In the rows, zero is written as 128.
One turn moves every row onto another: examples first, then more rows asked
ligi: [118 133 128 106 111 140 132 118 118 119 175 130 132 106 122 112 143]
lerur: [121 136 120 100 120 145 141 115 119 117 167 131 140 102 115 119 144]
mone: [113 134 132 111  97 130 153 123 117 125 168 127 144 128 111 119 138]
mero: [116 160 138  98 153 114 122 113 134 103 127 120 156 177 120  98 146]
roro: [135 138 150 134 147  99 129 133 132 128 129 104 154 160 116 111 133]
nive: [125 165 139 142 122 135 105  93 131 130 153 171 152 135 116  91 125]
suse: [118 155 125  94 158 116 128 111 132 105 121 126 152 174 119 102 142]
nufef: [126 170 141 142 124 136 108  91 133 128 152 170 158 133 113  92 128]
Seg: [130 150 132 114 154 141  89 103 137 145 130 150 149 152 104  82 131]
rog: [114 133 128 108  99 132 156 120 115 126 168 128 144 127 109 121 138]
kefu: [113 147 145 107 141 107 112 119 128 106 140 122 143 181 134  88 143]
Bis: [113 137 136 109  96 130 153 123 117 125 169 126 147 129 110 119 141]
poz: [128 150 136 116 152 140  86 106 137 146 133 149 148 153 105  78 131]
digo: [128 147 134 115 152 138  86 106 135 147 134 150 145 154 107  79 129]
tobur: [125 160 133 143 123 134 106  91 127 132 153 174 147 133 117  91 122]
Kedam: [129 148 133 115 154 140  88 105 136 147 133 152 145 153 105  79 129]
Favu: [120 147 133  99 118 147 138 116 125 111 166 126 150 103 110 118 151]
bapa: [128 160 121 138 131 137 114  89 127 132 147 177 150 131 114  97 122]
vavib: [113 139 138 110  97 132 154 122 119 122 168 124 151 128 107 119 142]
Vulad: [115 134 127 106 102 132 158 119 116 125 164 129 146 126 108 122 138]
nitu: [128 149 137 116 152 138  86 106 136 147 133 150 146 153 107  77 130]
pef: [135 141 147 131 150 103 132 130 134 126 127 103 157 158 112 113 133]
fezol: [127 170 130 135 131 140 114  88 132 127 144 173 159 131 106  97 125]
repa: [127 159 126 140 127 135 110  89 127 133 152 175 146 132 117  95 121]
gef: [135 128 139 135 146  97 130 132 128 132 131 110 143 159 122 110 128]
kov: [116 135 120 105 149 106 119 116 124 113 135 131 131 179 137  94 135]
pobog: [129 151 136 114 154 141  89 105 137 146 131 149 150 153 103  80 131]
Lelu: [136 141 140 129 154 103 137 129 134 127 123 107 157 157 110 117 132]
lumum: [118 143 142 106 109 142 130 121 124 114 175 125 144 107 117 110 150]
nibal: [128 166 125 134 133 139 115  87 131 131 144 175 155 130 109  99 123]
gav: [118 147 116  95 160 115 129 110 129 108 122 129 144 174 124 103 138]
zito: [137 132 130 129 155 102 138 129 129 131 124 111 147 157 116 115 127]
pidek: [126 172 137 137 127 140 111  90 134 127 148 170 161 132 109  96 128]
togi: [113 142 136 107  99 134 156 121 120 121 165 124 154 127 104 121 143]
Mus: [128 151 138 115 153 141  88 105 137 147 132 149 150 153 104  80 131]
zamov: [114 141 130 106 102 134 158 119 119 123 163 126 152 126 104 124 141]
larov: [138 136 132 128 157 103 138 128 132 129 122 109 153 155 112 117 128]
Bigi: [121 144 124  99 121 148 140 116 121 113 164 129 147 103 111 120 147]
Zotom: [135 132 146 135 145  97 128 133 130 130 132 107 147 159 120 109 131]
gal: [114 157 146 103 144 110 115 117 134 102 133 120 152 179 126  92 147]
marit: [115 138 128 105 104 134 158 120 118 124 162 127 150 125 104 124 140]
taki: [119 147 140 103 113 145 133 119 125 112 171 124 150 106 113 114 152]
Seda: [114 139 133 108 143 105 114 118 125 110 138 126 133 180 138  88 140]
Lag: [118 136 137 109 109 140 129 120 121 116 177 128 137 107 122 110 147]
kizu: [136 128 131 133 151  98 134 131 128 132 128 111 143 158 120 113 126]
Dodu: [120 131 120 103 117 143 136 118 117 118 170 133 134 105 120 116 143]
suk: [130 149 131 114 155 140  88 104 135 147 132 150 147 153 106  80 130]
nesa: [118 137 114  99 155 112 124 112 124 111 128 132 134 175 131  98 135]

Mus turns into suk
rog turns into vavib
Now these:
ligi turns into taki
fezol turns into repa
suse turns into kov
pef turns into zito

